128 stands for zero in the data rows.
Here are some points:
106 97 156 134 123 124 110 121 117 136 134 109 114 123 153 149 145 120 145 100 129 143 136 149 91 168 180 149 129 127 119
136 166 121 122 141 125 150 111 129 137 149 139 145 108 119 132 122 145 134 156 100 93 129 143 138 142 121 143 122 149 141
138 127 122 106 134 148 126 125 111 131 126 116 145 130 118 121 136 120 139 128 118 135 147 120 121 127 110 129 157 127 124
120 103 130 130 123 108 113 115 152 145 134 158 114 124 113 114 116 97 135 89 137 146 107 154 138 128 141 140 99 150 109
133 134 115 178 132 113 80 87 124 162 124 127 149 119 89 119 103 56 101 78 121 122 171 171 126 107 95 156 103 108 145
120 140 140 155 112 122 109 132 106 134 102 118 104 128 164 129 155 162 116 139 141 136 111 137 157 138 171 105 128 144 115
108 109 158 157 129 134 132 140 111 136 113 117 126 116 155 150 131 153 137 128 134 126 138 122 123 124 154 133 119 112 126
173 145 96 88 141 120 108 144 130 123 137 143 131 146 121 120 130 105 118 108 108 142 142 154 116 132 116 141 144 139 136
93 109 121 138 134 126 158 110 133 132 144 96 89 125 115 140 124 118 132 130 131 118 157 124 136 149 135 137 103 114 136
120 172 130 144 124 124 106 151 114 109 107 78 164 119 142 160 143 163 117 116 144 131 130 171 122 140 154 105 160 128 122
124 130 119 127 177 140 182 145 134 147 112 117 101 124 142 130 135 133 136 144 116 106 172 122 150 126 123 109 122 125 152
137 101 128 104 116 117 112 85 148 104 140 133 167 145 109 122 167 110 154 123 115 102 106 90 78 121 95 153 136 145 126
123 111 132 178 131 129 98 109 120 156 112 119 147 117 112 127 100 67 111 89 134 119 162 156 132 102 95 143 97 103 126
125 140 113 125 127 118 127 155 101 143 130 133 97 111 112 172 143 139 137 103 130 155 117 169 128 121 154 160 136 130 137
114 117 146 140 139 116 123 128 135 127 120 147 108 153 124 128 130 101 114 131 121 139 134 152 168 142 115 133 89 136 135
124 98 131 113 123 128 142 115 128 140 132 128 143 136 115 114 123 105 126 118 112 138 120 132 117 145 111 129 138 147 130
114 121 122 115 111 110 124 114 138 117 157 140 130 140 125 132 130 120 119 122 129 124 123 131 133 148 118 139 134 129 136
131 122 136 98 154 134 173 117 170 116 128 113 123 133 150 144 139 146 150 150 126 94 104 107 100 137 127 123 107 142 141
137 116 144 138 129 133 114 144 128 133 113 138 111 127 155 142 129 129 119 127 132 120 115 142 125 132 155 144 99 125 122
115 119 103 145 104 143 83 133 111 137 151 107 99 106 130 139 145 166 134 136 138 171 116 132 126 130 204 131 135 125 112
136 137 122 125 164 142 176 154 115 136 114 117 111 121 136 129 133 137 132 147 108 117 172 122 141 122 115 116 123 123 157
199 79 179 78 105 174 111 181 55 119 63 138 118 151 159 145 204 116 195 144 108 114 206 22 121 139 77 181 97 101 44
103 81 147 125 78 105 114 44 179 70 161 119 182 158 90 131 212 106 167 154 114 91 75 60 33 142 92 164 176 179 129
91 121 110 149 136 152 151 108 145 159 150 131 116 93 109 128 109 127 149 139 127 129 118 104 121 103 140 129 141 104 142
137 159 129 168 115 81 120 123 82 97 99 120 112 160 143 136 173 117 122 131 120 138 153 146 160 161 89 101 157 146 141
158 140 136 105 140 168 111 135 103 144 111 111 177 129 113 110 132 122 142 133 112 138 139 109 106 128 121 137 164 125 112
145 123 119 110 114 127 114 127 153 104 144 131 143 142 121 112 134 142 119 133 124 139 108 126 126 125 141 131 130 143 128
116 84 194 134 138 151 95 101 113 166 131 93 189 185 154 101 136 124 92 116 72 119 142 130 143 153 117 135 75 177 109
95 131 123 126 101 120 124 131 70 136 143 94 126 172 149 134 108 143 84 113 135 147 139 158 169 168 113 114 153 120 131
127 104 111 150 108 130 102 113 107 136 137 101 107 138 116 140 139 112 117 130 102 140 124 145 148 140 136 145 97 143 138
135 158 114 84 137 153 129 145 122 137 149 115 162 142 142 119 135 184 109 155 105 121 105 121 124 122 156 107 160 150 136
79 152 147 150 152 154 108 122 129 96 143 111 91 170 137 122 154 131 98 182 109 145 147 120 191 147 131 121 98 128 168
134 94 128 111 123 129 140 108 128 153 134 126 143 146 113 110 118 96 128 122 109 144 117 133 118 147 102 126 136 140 132
102 141 90 164 117 159 95 145 66 125 123 73 95 120 99 187 162 146 133 123 123 163 158 125 106 102 142 162 154 102 154
107 139 146 124 118 146 103 120 139 131 151 133 153 116 139 127 117 150 125 146 132 114 130 121 128 117 164 131 138 91 124
122 97 115 118 96 103 161 119 141 168 170 146 109 140 152 107 95 134 93 119 114 87 158 112 188 147 128 146 83 135 118
114 123 153 127 125 159 90 125 129 127 135 136 136 126 120 126 133 113 119 144 121 152 125 131 121 133 160 141 128 115 122
108 155 148 137 108 152 103 120 117 140 141 131 143 113 131 118 132 157 105 144 125 113 137 105 142 113 144 126 147 108 134
129 105 136 154 158 135 154 147 147 118 125 135 88 119 133 130 126 130 129 145 119 124 135 104 154 94 122 126 82 131 152
143 87 156 104 104 151 138 164 118 129 132 177 93 167 153 114 168 111 107 169 111 130 109 89 165 132 114 156 119 138 157
137 144 153 132 139 131 91 138 137 150 119 177 145 133 146 115 95 104 92 137 143 127 102 148 128 114 123 121 113 116 120
116 128 140 157 138 114 136 109 161 120 126 91 159 136 128 115 98 159 129 115 139 103 131 113 141 127 123 109 103 138 111
108 127 185 173 119 142 79 144 132 98 107 158 82 144 158 137 176 105 114 184 149 125 54 147 124 140 156 128 124 119 171
135 101 126 119 97 116 117 91 147 107 144 125 153 139 108 124 170 128 148 131 129 122 103 89 80 140 101 153 143 146 130
150 91 133 216 84 105 130 129 71 168 62 143 94 57 125 185 106 104 160 41 163 101 148 119 92 65 132 168 83 74 65
139 93 154 110 113 131 133 139 136 126 130 159 110 151 149 125 155 112 111 149 112 125 105 115 155 131 129 152 121 141 139
136 150 101 121 153 146 145 143 108 150 113 90 111 134 104 168 155 124 130 126 95 137 142 155 154 112 101 146 89 158 154
121 108 136 154 109 138 163 147 136 134 110 152 90 124 126 141 117 113 121 132 146 133 91 112 153 111 112 134 99 124 135
69 121 120 169 162 153 146 105 178 161 161 148 124 72 87 120 98 130 166 135 133 138 98 104 107 88 143 119 129 104 160
133 104 120 120 106 106 149 123 147 148 144 142 103 135 138 108 117 118 106 119 129 105 144 114 167 127 111 136 95 120 120
146 127 116 110 103 108 85 105 139 142 129 188 109 100 95 125 131 90 127 105 131 129 120 141 95 113 158 154 125 111 117
126 133 133 123 139 123 158 136 125 137 114 132 108 120 138 130 96 116 143 90 153 121 139 137 135 129 123 128 123 99 111
131 144 139 128 148 113 154 130 147 127 129 144 164 114 124 131 94 126 132 124 126 118 118 155 124 137 125 127 122 144 131
91 150 115 185 136 137 98 114 114 144 142 138 132 130 101 132 97 127 92 148 134 120 98 126 140 99 112 111 148 109 176
126 162 129 135 113 120 116 152 105 115 129 147 147 128 126 154 116 136 101 132 143 128 111 133 140 95 107 134 128 114 128
134 160 126 138 115 131 118 171 107 109 123 155 151 132 113 156 101 149 110 117 151 132 115 135 151 92 109 139 122 119 118
177 132 141 138 114 168 49 159 88 99 115 127 139 125 130 151 170 139 142 144 124 136 138 128 80 113 146 159 132 108 119
173 98 119 94 93 100 128 144 90 159 147 124 125 155 168 118 86 118 95 65 125 107 135 165 110 160 110 137 130 125 104
117 134 133 137 107 158 143 137 145 105 97 163 109 122 97 118 133 98 130 151 142 137 110 88 169 100 93 143 109 114 110
121 101 139 141 135 91 116 115 162 144 126 153 115 129 109 134 121 90 145 83 142 142 96 180 135 145 156 152 82 157 102
175 91 132 111 122 121 134 145 106 139 75 154 92 114 113 140 145 43 133 88 121 110 163 147 126 114 74 176 76 118 118
118 119 137 65 120 124 141 161 149 91 178 170 154 146 106 120 129 124 111 148 116 168 102 116 98 142 145 145 171 132 157
144 99 146 122 108 131 134 143 120 122 130 160 110 150 143 117 150 121 109 142 116 125 115 112 156 136 127 144 120 143 139
134 110 142 108 109 145 144 162 79 135 110 147 144 137 124 138 133 119 107 122 114 155 143 113 115 136 114 144 178 117 141
128 99 120 121 91 112 152 121 145 136 146 134 111 121 144 122 103 132 101 135 138 101 139 103 164 130 126 139 105 119 120
116 116 120 114 109 103 114 108 145 102 161 148 121 149 126 129 139 118 118 124 128 113 114 129 122 157 121 138 117 134 136
106 138 137 139 142 131 120 125 131 114 136 121 120 146 125 128 136 131 121 150 125 130 139 129 155 137 126 119 113 130 145
148 140 152 131 151 116 99 120 158 79 95 136 142 128 73 133 159 74 184 105 166 164 136 151 110 114 92 132 112 141 93
139 129 139 146 140 133 140 153 125 86 117 110 134 134 126 150 135 135 132 140 131 127 110 135 97 127 109 131 136 129 160
139 115 159 145 142 144 128 151 118 144 118 126 102 134 167 134 131 146 117 124 124 123 108 147 148 115 173 128 101 122 118
141 118 92 141 101 70 135 92 111 150 175 164 130 135 137 117 141 143 144 118 122 88 117 90 107 130 80 116 163 145 143
186 98 136 96 132 152 121 135 173 84 121 143 93 134 167 57 115 107 141 159 150 119 136 86 122 148 140 85 107 118 99
120 152 138 134 133 151 96 113 128 115 128 112 158 154 149 73 108 145 97 157 147 130 123 116 153 134 111 59 170 127 130
91 114 111 153 139 145 148 118 153 140 156 136 108 109 108 122 107 141 152 150 135 129 108 95 110 111 139 132 134 106 150
75 109 108 141 152 163 164 111 162 170 161 133 110 81 98 126 115 129 159 148 131 127 119 87 117 95 149 131 133 100 146
111 157 125 148 123 145 92 103 131 119 118 126 118 110 118 122 163 129 144 130 138 140 161 109 126 109 140 149 144 113 110
110 122 191 154 116 136 88 131 143 93 113 178 59 135 154 140 194 122 117 184 161 127 64 138 118 124 163 141 127 115 179
116 135 128 75 122 143 125 134 140 107 151 172 142 143 124 111 141 138 129 154 125 154 98 110 126 127 149 124 167 130 134
103 133 136 135 102 118 136 135 75 134 136 87 135 161 149 132 82 140 95 114 136 156 134 154 164 162 110 112 149 123 123
139 132 131 156 130 104 126 109 125 126 121 143 139 114 135 127 149 136 162 121 140 104 126 106 115 110 109 126 136 141 126
145 144 155 120 148 110 181 130 142 123 134 151 174 103 120 128 87 128 136 129 121 113 110 157 129 138 128 137 112 145 126
124 129 117 190 129 122 84 98 97 161 124 120 146 126 92 122 89 58 102 72 127 113 169 164 124 105 86 156 119 102 117
124 164 134 133 127 125 114 155 116 106 109 88 159 144 142 157 137 171 124 129 148 142 135 159 125 133 146 107 152 132 127
140 121 145 105 123 145 126 133 106 120 108 133 135 133 136 132 155 125 145 134 121 119 148 90 132 121 111 141 124 123 99
132 139 109 133 114 114 125 89 153 128 99 105 110 116 130 118 141 93 128 103 156 104 150 142 121 143 110 122 121 114 112
129 135 126 131 161 138 162 146 125 136 114 119 112 126 135 130 133 128 134 139 116 118 159 125 147 124 123 110 122 122 147
Here are 24 more points, each followed by its number:
112 90 114 159 111 145 156 109 131 127 155 97 116 104 105 125 107 127 115 144 116 136 122 117 115 130 128 146 133 116 155 0
102 81 181 200 103 156 119 154 85 175 91 116 111 95 162 186 130 168 121 112 118 124 131 104 119 112 197 151 90 104 103 1
149 177 115 122 160 113 159 89 131 144 182 168 152 87 111 153 130 154 139 168 85 71 136 173 149 153 115 167 99 153 173 2
108 114 129 148 122 149 118 117 152 119 127 111 111 145 129 112 116 123 104 153 139 154 111 140 150 149 152 109 132 139 149 3
146 126 176 90 119 177 121 149 67 100 79 133 106 162 155 138 184 124 154 145 108 112 167 68 128 117 106 149 104 99 69 4
93 69 184 202 117 141 116 151 96 159 109 106 110 91 187 179 121 193 150 130 128 112 127 99 125 114 201 144 112 82 95 5
133 90 111 119 146 159 221 93 163 136 91 81 72 124 116 153 146 98 163 140 128 95 119 88 131 130 55 128 82 146 151 6
138 127 129 153 136 100 124 113 128 117 120 147 142 122 134 123 150 140 156 132 139 97 136 95 111 108 99 120 131 136 122 7
157 60 78 97 108 103 117 129 140 140 140 127 85 103 124 129 135 61 145 83 121 118 122 153 41 152 115 163 129 121 126 8
135 123 127 105 116 129 120 122 161 95 144 135 146 144 125 109 130 135 130 143 141 138 105 114 116 128 138 127 134 135 132 9
165 127 152 149 131 162 63 156 93 104 107 104 146 124 131 139 157 153 146 160 115 143 140 116 83 119 136 150 142 124 126 10
149 153 140 137 145 116 93 120 143 97 110 138 151 128 84 133 149 84 152 103 136 152 155 141 107 104 93 137 117 148 103 11
106 119 160 156 120 135 91 139 134 98 111 157 81 138 144 141 171 122 120 164 147 121 84 132 119 139 148 131 132 119 162 12
133 124 115 172 132 119 85 96 106 165 112 125 128 119 104 129 84 63 101 91 127 120 174 172 122 106 88 149 110 98 121 13
150 111 138 121 124 169 138 160 100 138 104 133 105 140 141 119 136 133 126 149 117 148 130 100 154 119 126 122 129 130 121 14
140 142 139 130 140 122 101 119 148 91 107 136 145 132 96 125 141 94 158 117 148 144 128 139 115 123 115 125 127 137 111 15
87 121 111 140 138 143 142 108 155 147 159 143 118 100 110 123 111 127 138 148 123 128 113 108 123 111 148 118 132 112 148 16
74 132 145 147 131 137 135 114 132 85 103 90 165 138 69 140 139 114 135 124 144 165 135 118 105 124 98 128 156 136 133 17
127 136 125 124 142 138 139 123 138 147 142 127 144 105 133 124 97 159 123 137 126 131 117 131 122 118 161 114 144 129 130 18
118 141 125 143 136 141 145 122 110 164 118 110 114 128 130 126 99 127 109 133 117 129 142 146 173 131 129 104 119 122 132 19
132 136 144 64 117 153 153 188 175 84 107 189 166 95 123 123 101 152 149 132 166 197 64 93 86 95 166 115 193 97 84 20
192 103 134 121 121 207 148 207 70 142 67 143 74 127 152 117 143 137 137 169 120 159 124 72 162 97 116 120 130 119 121 21
97 134 162 117 136 156 55 124 124 124 145 142 134 123 100 114 146 100 114 150 114 181 126 142 100 148 177 137 131 105 127 22
128 107 117 127 105 116 141 125 134 137 152 139 109 134 139 122 111 133 106 124 122 114 132 117 154 141 124 126 119 125 126 23
Which two of these numbered points are nearest to each point below by angle, seen from the average point of the first points? Their numbers follow each, nearest first.
130 72 127 177 77 149 143 136 110 152 117 85 122 102 109 159 119 142 154 93 122 157 144 97 134 84 136 176 81 136 70 > 1 5
133 107 117 116 109 119 168 125 143 151 148 126 109 141 154 106 113 129 89 135 124 102 155 104 181 125 108 141 91 136 117 > 23 19
106 129 132 140 130 139 121 118 138 129 138 115 124 139 125 120 125 123 118 137 129 150 122 145 141 144 144 106 130 129 140 > 3 19
135 107 107 120 145 128 201 111 152 141 102 89 84 112 122 137 141 99 161 128 138 95 125 111 126 127 79 134 95 136 142 > 6 8
89 107 115 146 139 157 150 108 165 167 165 131 110 94 109 99 102 124 149 151 135 120 120 93 122 90 136 120 125 95 155 > 16 0
97 121 111 139 137 138 149 121 146 146 143 137 121 110 117 125 117 121 144 135 128 122 118 108 126 112 131 128 132 120 136 > 16 0
128 135 112 176 122 118 80 82 124 155 109 112 142 115 98 126 104 53 108 78 134 106 186 159 123 121 81 156 111 94 127 > 13 11
141 179 115 121 159 105 154 96 132 134 163 143 153 108 115 132 114 139 128 184 89 86 133 163 140 145 111 137 131 158 166 > 2 18
136 157 115 136 153 139 146 141 110 147 118 100 121 135 107 151 135 126 127 131 101 139 140 151 157 121 111 134 108 153 141 > 19 2
148 114 154 97 129 159 120 150 91 103 97 126 134 159 153 133 174 109 154 143 126 114 178 75 130 124 84 160 108 113 88 > 4 21
101 148 130 100 161 86 137 131 76 149 156 99 150 182 161 136 120 147 155 75 135 146 176 181 154 176 112 101 136 149 105 > 19 23
60 66 180 136 123 131 251 197 148 61 138 88 93 137 163 170 103 202 149 160 172 134 95 83 127 128 181 111 109 88 157 > 5 1
132 123 136 173 136 128 91 92 119 163 106 117 123 123 88 116 100 45 106 80 123 125 187 173 137 120 86 168 102 93 132 > 13 11
138 95 121 117 88 107 149 118 154 142 147 151 100 136 146 115 106 124 92 127 133 96 143 102 180 139 105 149 104 120 127 > 23 6
119 140 127 126 143 133 146 133 147 142 138 133 147 107 125 123 101 150 121 141 134 134 108 130 125 121 156 114 140 126 127 > 18 16
138 127 127 64 133 185 188 127 77 160 125 121 93 159 142 97 141 102 146 137 106 153 156 105 146 153 90 115 166 124 124 > 14 21
137 119 134 111 145 134 158 116 163 123 118 104 129 138 130 139 143 139 140 147 121 99 117 108 121 131 120 126 111 136 142 > 6 9
139 114 143 122 119 135 128 144 125 124 125 149 119 147 136 123 144 119 115 141 116 129 123 113 141 133 121 137 121 138 133 > 14 21
127 138 132 127 114 156 135 127 143 107 108 157 111 123 101 121 140 118 131 145 140 139 121 96 156 99 104 129 117 122 118 > 21 14
104 76 124 199 111 146 189 95 132 131 172 70 119 100 102 133 83 127 108 137 100 142 122 106 108 138 118 158 125 116 174 > 0 16
161 137 140 132 127 190 65 151 90 104 119 112 148 122 124 135 175 151 141 159 102 150 119 116 80 102 155 153 163 107 127 > 10 22
170 158 84 153 107 108 126 137 97 125 87 139 133 96 90 154 154 111 153 72 142 136 147 122 89 83 101 151 158 130 102 > 11 15
98 125 162 152 118 140 91 133 134 95 116 156 76 140 154 145 172 122 113 178 149 138 83 146 120 142 155 138 125 132 165 > 12 3
105 118 179 172 113 122 76 130 147 82 114 176 68 143 164 163 189 111 110 176 152 125 66 148 104 147 166 136 125 121 167 > 12 22
102 149 107 115 146 152 174 134 168 185 158 152 175 55 128 128 37 188 123 149 138 163 81 132 132 92 202 107 188 123 124 > 18 16
151 93 134 128 144 128 124 122 133 173 133 159 90 97 155 124 154 119 133 124 91 68 168 119 124 123 166 156 68 122 124 > 1 5
123 140 119 127 125 115 130 146 121 141 126 139 113 110 117 162 134 130 133 110 119 152 109 157 123 109 162 158 115 127 133 > 1 18
131 127 110 155 114 170 63 143 110 125 159 90 85 97 134 140 139 191 136 155 130 182 115 128 141 133 228 117 140 113 92 > 5 22
95 122 146 146 138 131 134 122 129 107 117 113 156 133 86 146 132 116 149 116 134 162 121 122 117 121 102 123 133 130 130 > 17 15
85 56 211 153 132 138 180 166 156 97 109 109 91 133 198 127 101 140 118 138 155 113 149 91 149 151 156 123 62 95 121 > 5 1
160 82 97 113 113 110 133 124 144 118 143 135 95 122 126 126 134 82 142 122 132 119 129 148 63 138 128 143 128 119 144 > 8 0
132 118 145 139 130 127 104 131 150 118 116 136 105 134 146 117 144 130 128 137 138 143 111 140 128 135 159 120 113 130 126 > 12 3
114 56 175 84 104 137 197 191 31 150 124 113 129 178 159 163 128 113 134 102 112 196 116 135 104 183 110 121 184 144 125 > 14 21
92 111 142 132 129 151 146 113 134 109 108 101 143 132 84 129 136 112 152 123 131 170 125 116 102 127 107 125 139 134 119 > 17 15
121 138 132 90 135 158 137 171 146 109 110 164 155 93 107 113 106 145 149 126 154 186 93 100 102 98 145 89 166 106 91 > 20 18
138 147 138 141 155 135 117 112 162 125 106 130 152 131 83 103 143 88 112 136 109 118 128 130 154 102 90 136 88 150 140 > 11 15
141 73 162 117 98 136 135 140 135 140 128 193 90 160 161 97 146 107 106 162 112 131 99 99 161 143 126 154 106 153 146 > 14 23
147 119 162 110 112 158 120 146 108 111 109 134 132 133 141 132 166 124 153 139 126 116 151 90 122 115 114 141 118 110 94 > 4 21
140 114 128 133 124 136 120 132 135 127 138 121 114 131 145 126 144 128 118 148 113 104 128 117 127 134 134 139 116 130 144 > 12 23
102 131 106 140 127 121 126 120 128 150 138 118 105 123 122 126 114 139 130 105 148 142 123 127 157 131 132 99 133 123 109 > 19 23
162 104 119 147 115 115 98 132 116 140 147 118 102 145 162 101 106 123 107 118 124 132 144 146 154 148 134 119 114 137 118 > 23 19
159 135 149 143 131 167 55 158 87 105 112 104 146 128 127 151 172 146 142 160 108 150 140 117 104 111 149 160 142 128 136 > 10 22
107 113 144 107 105 128 92 143 73 199 157 146 156 137 145 157 115 171 109 99 90 160 119 147 151 134 202 142 115 136 94 > 1 5
147 160 128 120 151 104 151 95 129 145 152 153 141 107 122 130 126 136 129 161 94 87 136 160 148 149 121 153 118 144 154 > 2 18
168 127 157 133 128 187 43 167 83 113 101 95 159 120 144 158 183 146 137 157 101 136 147 115 83 115 136 167 140 118 120 > 10 4
146 111 115 120 122 124 125 126 140 121 125 129 118 118 118 128 127 101 136 120 131 126 135 134 97 130 129 137 127 118 134 > 8 15
110 133 147 106 127 170 63 126 122 123 136 142 149 144 98 125 149 112 112 139 99 189 127 144 125 146 173 160 137 114 119 > 22 10
137 149 128 107 113 116 83 115 138 143 133 182 110 111 112 124 131 98 113 115 121 134 125 137 118 109 154 163 128 101 117 > 22 13
156 105 151 110 126 140 134 148 94 132 105 128 117 131 133 136 156 117 157 137 115 123 157 99 136 126 100 158 111 122 92 > 4 21
94 66 111 198 98 151 156 95 124 130 170 71 123 107 94 131 78 143 116 150 103 139 136 94 107 133 121 147 123 110 168 > 0 16
93 116 130 151 126 127 161 114 126 129 139 92 95 120 126 140 116 123 130 123 123 122 170 133 136 142 132 139 90 98 145 > 0 19
128 110 120 127 142 135 177 115 154 136 113 105 94 119 117 133 144 98 149 130 129 99 129 116 130 129 90 125 99 131 136 > 6 8
122 109 171 138 134 134 131 150 139 105 99 145 127 121 133 145 143 115 162 114 144 135 136 106 130 109 129 142 102 120 96 > 4 15
139 155 109 113 142 120 154 105 123 136 160 135 141 118 125 136 126 141 128 155 95 79 131 156 133 151 113 156 123 143 148 > 2 18
164 139 98 132 122 127 128 150 103 114 89 119 121 114 111 155 133 129 154 97 146 132 151 123 110 98 97 132 146 124 104 > 11 15
146 123 122 94 114 115 99 122 160 104 158 140 142 134 125 106 137 140 126 159 129 134 106 119 113 122 148 130 143 148 139 > 9 20
149 94 86 108 109 121 124 107 131 135 141 120 95 115 118 134 118 94 142 94 109 130 124 140 75 146 143 157 131 106 122 > 8 0
146 102 164 127 132 156 144 173 106 124 102 170 120 150 127 129 117 73 116 148 135 130 103 111 116 113 62 124 127 105 154 > 21 14
135 171 95 116 123 113 111 171 98 140 119 158 86 110 83 194 140 121 124 97 125 182 93 187 134 104 172 196 109 123 135 > 22 8
161 178 132 167 114 14 136 91 52 50 88 122 110 180 144 144 188 120 79 109 127 130 183 203 156 156 59 94 172 174 162 > 11 7
134 152 123 120 137 121 147 114 125 131 142 136 137 120 131 135 131 138 128 153 107 102 135 142 130 135 122 144 124 143 140 > 2 18
109 128 127 132 118 79 128 125 120 104 162 108 121 144 147 132 108 140 118 78 132 128 129 162 133 158 163 125 116 124 119 > 23 3
101 98 128 119 116 152 182 125 130 128 129 79 136 125 110 136 111 136 140 104 124 142 119 108 118 142 120 131 139 130 125 > 0 17
135 140 136 122 156 122 92 126 148 79 105 143 149 138 85 123 153 77 173 115 159 146 130 132 102 117 103 140 119 150 108 > 15 11
143 118 132 175 136 93 118 109 133 123 120 146 129 116 140 124 149 151 166 126 139 81 126 84 106 111 109 109 123 149 116 > 7 5
139 83 155 118 107 132 145 147 121 117 118 163 90 149 153 126 160 112 114 154 114 133 114 104 138 135 119 147 111 143 141 > 14 21
118 162 155 182 89 98 84 125 119 141 71 111 86 136 219 136 165 198 94 151 160 110 88 136 175 139 214 75 114 155 93 > 5 1
130 132 128 116 124 127 114 127 157 108 141 138 141 134 127 110 128 132 119 136 128 131 107 125 118 131 143 127 126 135 126 > 9 20
88 120 123 146 130 124 169 113 129 112 150 94 82 114 117 144 130 119 153 135 137 119 163 131 134 147 140 145 106 99 141 > 0 6
114 123 140 85 127 140 135 107 140 159 133 178 146 145 115 81 138 104 147 114 121 141 131 99 173 130 108 108 132 149 84 > 14 20
109 122 133 142 138 138 122 112 146 117 139 107 110 143 122 104 120 107 111 148 130 145 107 148 146 147 139 108 129 136 151 > 3 19
118 134 115 125 127 127 130 125 130 154 126 131 113 127 124 127 118 129 135 114 139 146 121 128 148 129 125 105 135 124 118 > 19 18
154 160 140 129 138 106 79 97 136 73 102 138 162 121 75 135 170 92 193 103 161 166 147 137 102 95 73 144 132 141 96 > 11 15
165 77 142 98 65 164 174 185 8 149 124 177 153 155 151 155 119 98 87 127 79 177 139 115 129 137 69 152 233 115 184 > 14 21
87 103 151 166 150 150 98 100 177 114 147 98 82 162 125 81 117 101 84 172 142 165 91 150 155 156 148 72 116 131 155 > 3 12
91 160 115 127 129 139 123 114 93 105 150 102 112 148 116 144 146 117 121 137 117 137 148 129 125 139 96 113 169 112 155 > 17 0
111 158 109 127 162 172 163 135 170 168 143 141 156 96 118 108 67 183 119 148 119 132 86 135 135 118 196 102 157 126 147 > 18 16
124 142 139 147 106 153 128 129 144 107 107 157 103 122 99 124 148 112 133 153 133 132 113 82 166 91 102 143 102 116 117 > 21 4
64 159 152 146 161 148 112 127 136 78 156 97 95 170 131 114 161 137 95 188 135 143 133 134 200 156 134 105 97 115 167 > 3 12
132 129 138 87 125 157 139 168 149 126 112 158 141 110 108 128 112 133 141 117 153 174 95 118 107 99 155 112 154 118 111 > 20 18
97 116 160 120 141 110 142 119 147 120 128 135 154 140 121 123 138 126 175 106 145 142 138 116 142 133 130 109 118 150 96 > 15 17
122 137 137 75 132 168 145 171 160 123 100 184 151 90 98 93 93 126 139 123 163 195 87 88 95 106 151 87 183 102 100 > 20 9
94 136 97 145 132 161 156 110 176 154 160 169 115 71 84 118 95 145 168 145 141 114 103 75 105 75 143 127 134 85 144 > 16 18
168 169 129 88 157 212 110 114 73 156 103 72 168 137 127 79 139 121 166 135 98 126 177 97 96 128 97 118 174 123 73 > 4 10
119 138 157 160 94 128 107 113 125 143 85 124 90 125 181 132 147 175 122 150 151 122 108 128 157 144 189 86 131 141 102 > 5 1
122 152 116 122 143 151 147 131 161 152 153 149 151 82 123 120 82 172 133 156 119 143 90 137 115 111 186 115 140 119 134 > 18 16
146 111 138 118 129 143 126 131 142 116 127 126 108 129 149 99 122 124 139 142 137 128 130 117 134 138 136 106 117 117 118 > 14 21
68 165 128 141 126 167 89 77 123 121 139 59 177 169 96 122 151 138 85 150 109 147 134 132 128 150 105 120 169 144 178 > 17 3
130 97 102 110 140 207 179 132 99 168 149 112 89 99 96 143 143 128 157 175 75 124 142 85 116 120 124 173 121 97 143 > 0 6
155 134 140 123 137 135 107 154 119 114 113 140 126 145 143 123 149 136 127 147 132 131 120 116 127 118 116 119 132 142 134 > 21 10
98 140 125 145 139 161 126 131 153 138 161 146 142 105 85 104 83 117 80 169 119 137 111 131 158 108 127 114 141 101 170 > 16 3
126 111 136 107 145 124 162 121 163 127 118 111 132 123 143 132 144 139 134 142 125 94 119 118 111 133 126 127 114 139 132 > 6 7
160 114 123 94 117 120 118 127 164 79 158 140 129 149 118 102 134 128 127 156 126 137 106 108 108 142 145 124 132 140 129 > 9 20
167 136 153 147 128 175 52 156 79 111 105 120 137 126 137 139 173 149 152 157 114 133 140 110 81 118 153 153 139 118 117 > 10 4
155 98 110 208 113 143 75 96 89 151 133 100 100 138 111 143 123 57 79 121 88 94 145 142 116 117 84 174 91 117 185 > 13 0
142 132 96 131 119 85 140 98 114 130 160 156 137 133 126 108 134 136 141 130 125 92 115 99 112 119 90 119 155 149 146 > 7 2
137 120 151 123 129 156 134 155 115 109 112 164 127 156 137 125 122 97 114 151 135 129 97 108 132 119 81 118 138 111 151 > 21 14
111 152 123 123 153 153 159 132 155 149 159 129 155 87 130 119 80 183 132 156 123 133 95 126 116 117 172 108 142 122 134 > 18 16
116 114 114 132 148 131 192 114 150 152 102 89 75 127 113 154 144 91 159 120 121 98 115 122 123 122 100 131 90 142 151 > 6 8
92 148 121 181 137 144 99 119 121 142 135 136 134 124 106 116 89 127 100 145 140 129 106 120 139 101 107 117 144 103 161 > 16 19
117 114 130 202 138 127 80 94 104 168 106 118 146 118 96 123 101 34 98 74 132 112 182 177 131 103 72 146 93 96 124 > 13 11
141 131 135 127 138 118 101 128 138 99 107 133 156 122 88 131 148 94 159 110 126 155 132 133 103 125 100 138 119 141 111 > 11 15
92 109 154 130 134 153 107 90 107 134 122 122 133 160 85 129 195 106 172 142 111 173 120 122 117 146 98 136 148 160 119 > 17 15
170 134 106 88 138 118 114 147 137 123 130 148 139 135 115 128 132 102 123 110 114 137 138 153 113 125 114 134 119 142 132 > 11 8
